Each named turn below is shown by a few rows before and after it. Which turns, in which order, take the first row of each later pair to the second? The first pair is answered.
Q160 (before |-> after):
[-12 -20   1  -7   7  14  15  -3   5  -9 -12   7   9  20  -9 -16   6  -5
  -6 -24  -2   8  -7 -11  17  -5   5] |-> [ -4 -17   1 -20  -4   0   9  -7  20   3  -2   8   6  20 -18  -9  -1  -3
   4 -18   2  10 -15  -5   7  18 -14]
[-32  29  -3  34  13   8  16 -15 -11 -18 -21  -1  11   9  -1 -12  13   2
  11 -14 -21  -8  23  -5  -7 -17  24] |-> [-18  32  -4  -8  -5  -3   6 -17  15  17 -16   1   6   3  -1   0  -8   8
  29 -20 -17 -18  11  -4 -30  29 -24]
[-12 -21  15 -18   9  21  20  38 -37  13  -1 -13 -10  28  -8   3  16 -25
 -24  19  -4  14  19 -17  11  -8  31] |-> [  1 -19  14 -50  -6   8   8  35 -16  39   4 -12 -14  25  -9  12  -1 -22
  -7  15   1  10   8 -17 -11  31  -7]
[ 27  16  17   4  -5  40  32 -18 -13 -33  30  17  17  -8  13 -25  -2 -14
 -16  -7 -27   7  12  -7  28 -23  -1] |-> [ 41  18  16 -30 -23  25  21 -22  10  -5  38  19  12 -11   7 -12 -19 -12
   3  -8 -21   1   1  -3   7  20 -39]
Q47 (before |-> after):
[-10  14  -2  -2  10  23  -4 -13 -12   4   2  11  19 -11  14   2   3  11
 -12   3   3  -1  -9 -15   3  12  -4] |-> [ -3   7   5  -9  11  20  -2  -9  -5   8  14  15  23  -8   5   5   0  12
 -14   9   7  12 -14 -11   6  15  -5]
[ 12  11  33   9  19  36  -1   2 -25   1   6  17  17   9  -5  -1   4 -15
   0  -9  13   6   2   9  23   8  -6] |-> [ 18  22  23  -5   1  10 -11  -8 -10  12   9  14   8   8 -16  10  -1  -7
  11 -13  19   1  -3  15   8  37 -25]
[ 10 -37  17 -19 -12  19  11   0  22  22  -4  -3   0  18 -24  10  -2 -10
  -3  18  16  12 -22   7  17 -22  -2] |-> [ -2  -5 -10 -19 -31   1  -3 -25  23  24 -32 -19 -14   5 -12  13   1  -5
   7  -2  14 -24 -16   0 -11   1 -25]
[ 13 -22 -11 -24   1  17  40  48  17   8 -32  12  -8  16  14  10 -10  38
 -30 -50  -1  18   1 -19  24 -58  12] |-> [ 27 -15 -15 -44 -24 -21  28  41  41  25 -17  14 -18  19 -11  32 -20  46
 -13 -44   8  26 -10  -6  10 -16 -14]
Q406 (before |-> after):
[ 10 -19 -15 -25 -14 -22   3  33  30 -14  32   5   9   7   0  12   5  26
 -14 -20   2  46   1 -18  -1  51   2] |-> [  7 -16 -20 -16 -16 -27   4  33  28 -21  26   6   7  10  -3  14  12  33
 -22 -22   2  48   3 -16   5  38  14]
[ 26 -52  49 -15  16   3  -6  38 -25  18  26 -17  27   4 -12  -3   3 -18
 -43  25  15  51 -16   0 -56   0 -42] |-> [ 31 -46  45 -15   5 -19  -8  32 -16  18  30 -18  21   8 -25   4   7 -13
 -43  27  18  54 -19   7 -60   9 -43]
[ 13 -28   8 -21   6  20  25  40  12  18   6  15  -8  18   3   9  -5  15
  -9   5 -10  30  -3 -13  25 -28  -6] |-> [ 14 -29  12 -26   6  20  22  39  15  22   9  17  -6  18   2  10 -10  12
  -2   7  -8  29  -7 -13  21 -16 -13]
Q793 (before |-> after):
[-41  28  -8  28  25 -21  31  25   7 -32 -25   0  27  18  16 -19  40 -18
 -16 -21 -23  -6   1  13  29  11  35] |-> [-40  35 -11  32  18 -35  28  17   9 -34 -22  -3  21  19  11 -16  40 -17
 -12 -20 -20  -9   1  17  23  20  32]
[  8   3 -10 -36  -2  22  -5   6   0  26 -24  13   1  -3  21   9 -14 -11
  21 -14  -8 -10   0 -37 -20  18 -31] |-> [ 12  13 -17 -32 -12  -1 -12  -4   3  23 -17  10  -5   0   6  17 -14  -9
  26  -8  -5  -7  -4 -29 -26  34 -34]
[-17  -7  11  24 -15 -34  29  -3 -29   3   7  25  20  17 -10  26  -9  36
 -24  26  13   7  -1  31  24  -5 -10] |-> [-19 -17  17  21  -1 -12  36   7 -37   4   0  28  26  16   2  18  -9  33
 -29  20   8   6   2  20  31 -24  -7]
[-12 -24  13  13  31  22   2  -8 -29 -36  18   1   2   4  15 -17 -12 -19
  -3  31  29  25 -16   9  15  -1  13] |-> [-22 -13   3  14  31  33   2 -13 -37 -36  -3  -3   1  -5  34 -24 -10 -20
  -4  18  24   6  -8  -1   8  -6   6]
Q511 (before |-> after):
[ 18  25 -21 -15 -19 -67  -4  21  31   0  30  -6 -12  21 -31   6  13  30
  11  -4  20  21 -29  44   1  17   5] |-> [ 19  19   1 -15  -4 -47 -11  17  22  -6  57  -3   6  18 -29  -6   5   1
  24  21  25  26 -34  47  -2  34   2]
[  7 -25  13 -10  16 -13   8  27   9  30 -17  45  33  40 -16  19  24  28
 -29 -29   2  24 -10 -10  34 -72 -14] |-> [  5 -32  41  -8  37  13   1  22  -6  18  23  50  57  40 -15   4  16  -7
 -15   6   8  30 -18  -1  34 -51 -15]
[ -1  -4  -3  33  25 -52 -30 -38   5 -18  -3  -3 -46  -8 -19  31 -17  -6
 -15  -1   1   5  18  46  -8  -3  10] |-> [  2 -11  20   7  37 -20 -38 -37   5  -3  19   1 -26 -16  -5  18 -39 -32
   9  15   4  -2  12  41 -21  30 -24]
[-21  42 -32  24 -14  16 -16 -25 -21 -15 -40 -20   2 -16  29 -14  14  -6
  -1 -17  -7 -39  14  -7 -22   1  -2] |-> [-24  40 -19  36  -2  26 -19 -30 -31 -30 -20 -20  12 -15  24 -23  15 -25
   2   3  -4 -33  14  -1 -18   4  12]
Pairs:
Between the rows of a pair lie 2 to 3 turns.
[  5  14  10  -6 -15 -22 -13 -13  10   8  29  -1   1  -2 -16  17   1 -14
  11  20   8   3 -17   9 -13  43 -12] |-> [-21  21 -13  25  -2   6   3  -8 -19 -14 -23 -10  -4 -12  19  -2  24   1
 -19 -15  -6 -22  10 -15   3 -24  21] : Q511 Q47
[-13  31 -35  30 -20 -28 -12 -23  -8 -17 -27 -13  -5  -6  -9   3   8  12
   0 -20   9 -20   9   6 -12  12  11] |-> [ -1  -4 -12  35  -3 -19   4   5  -4 -25   2   1   6  13 -32   7   9  15
 -18  -2  11  25   2  19  23 -20  44] : Q793 Q406 Q793
[  8 -19  10 -11  25  -7  24  24  27  49 -29   3 -11   0  11  11   4  23
 -19 -40 -11  10  22 -10   5 -22  -2] |-> [ 11 -17  12 -22  23  -9  20  21  31  57 -24   4  -9  -1  10  14  -4  21
  -9 -37  -8   9  18  -8  -2  -4 -16] : Q406 Q47
[  0  21  20  19  -4   0  -3 -34 -19   5   5   8   9  10  16  -5  14 -13
  37  -4   5   6  -2  19 -14  22 -13] |-> [  0  24   3  12 -12  -5   1 -28 -12  15 -21   6  -2   5  26   1  18   5
  30 -28  -1  -6   2   9 -18  11 -22] : Q793 Q47 Q511
[-17  19   5   0   1  14  -3 -15 -10 -15   2   4 -18   8  16 -29  16 -20
  20  -8  -8 -28   9 -17 -19  -2 -29] |-> [-20  20  -4   8  -2   8   1 -13  -8 -19 -10   2 -24  10  17 -25  24  -9
  11 -17 -10 -29  10 -19 -15 -17 -19] : Q511 Q406
[ 24  -7  -6 -11 -18 -57  -4  -7  34   8  26  13 -12  12 -49  26   2  18
  12  12  22  21 -18  30  -1  35  -2] |-> [ -2 -10  27  24  31  11  -3 -14 -14 -33  48  13  23   5 -22 -17   5 -36
  17  47  18  13  -8  25  10  17  29] : Q47 Q511 Q47
[-10  39 -10  -4 -27  -2 -17 -26 -16   3  18 -19 -11 -10  -6   9   6  -9
  17  24  11 -30  -8  24 -36  48 -27] |-> [-27  23 -25  15  -8  31  10   1 -35  -5 -35 -17 -16 -14  23  -3  26  15
 -24 -14  -7 -36  14  -3  -8 -38  11] : Q793 Q511 Q47
[ 20  32 -19  -5 -19 -22   1  -9  -5  21  -7 -24 -14 -16  -9   7 -15   6
   8  -1 -16 -25 -13   3 -20  18 -17] |-> [ 29  10   9 -23  -4   1   3   5  -3  29  19 -14   3 -10 -11   2 -29  -8
  16  20 -12  -6 -21   5 -11  24 -23] : Q511 Q793 Q511
[ 11  13  22 -16  -1  -1 -20 -13   9   3  33   0  19  -3 -11  -9  -8 -36
  41  21   7 -11 -19  16 -21  61 -42] |-> [ -1  43 -32  16 -34 -56 -14 -25  11 -14 -19 -15 -17  -4 -20  11  21   9
  15 -19   1 -30  -2  13 -23  27 -14] : Q47 Q511 Q793
[ 23 -36  19 -41   9  -5  16  19  23  10  39  26  19   2 -30 -10 -27 -12
  11  27  20  29 -27  19  26  24   8] |-> [ 13 -33 -13  -9   1 -23  37  26  17  -5  -9  19  -4   7 -26  -6   0  30
 -28 -10   9  26  -9   9  46 -42  49] : Q511 Q160
[ 12 -16  -8  -5  32 -26  24  25   8 -12 -49   3 -22   5  24  -7  -3   6
 -34 -16  44   3 -10   0  53 -58  26] |-> [ 29 -33  32 -28  42 -13  11  25  16  -3  11  15   3  10   7 -10 -27 -29
  -7  31  56  28 -31  17  48  -9   5] : Q793 Q47 Q511
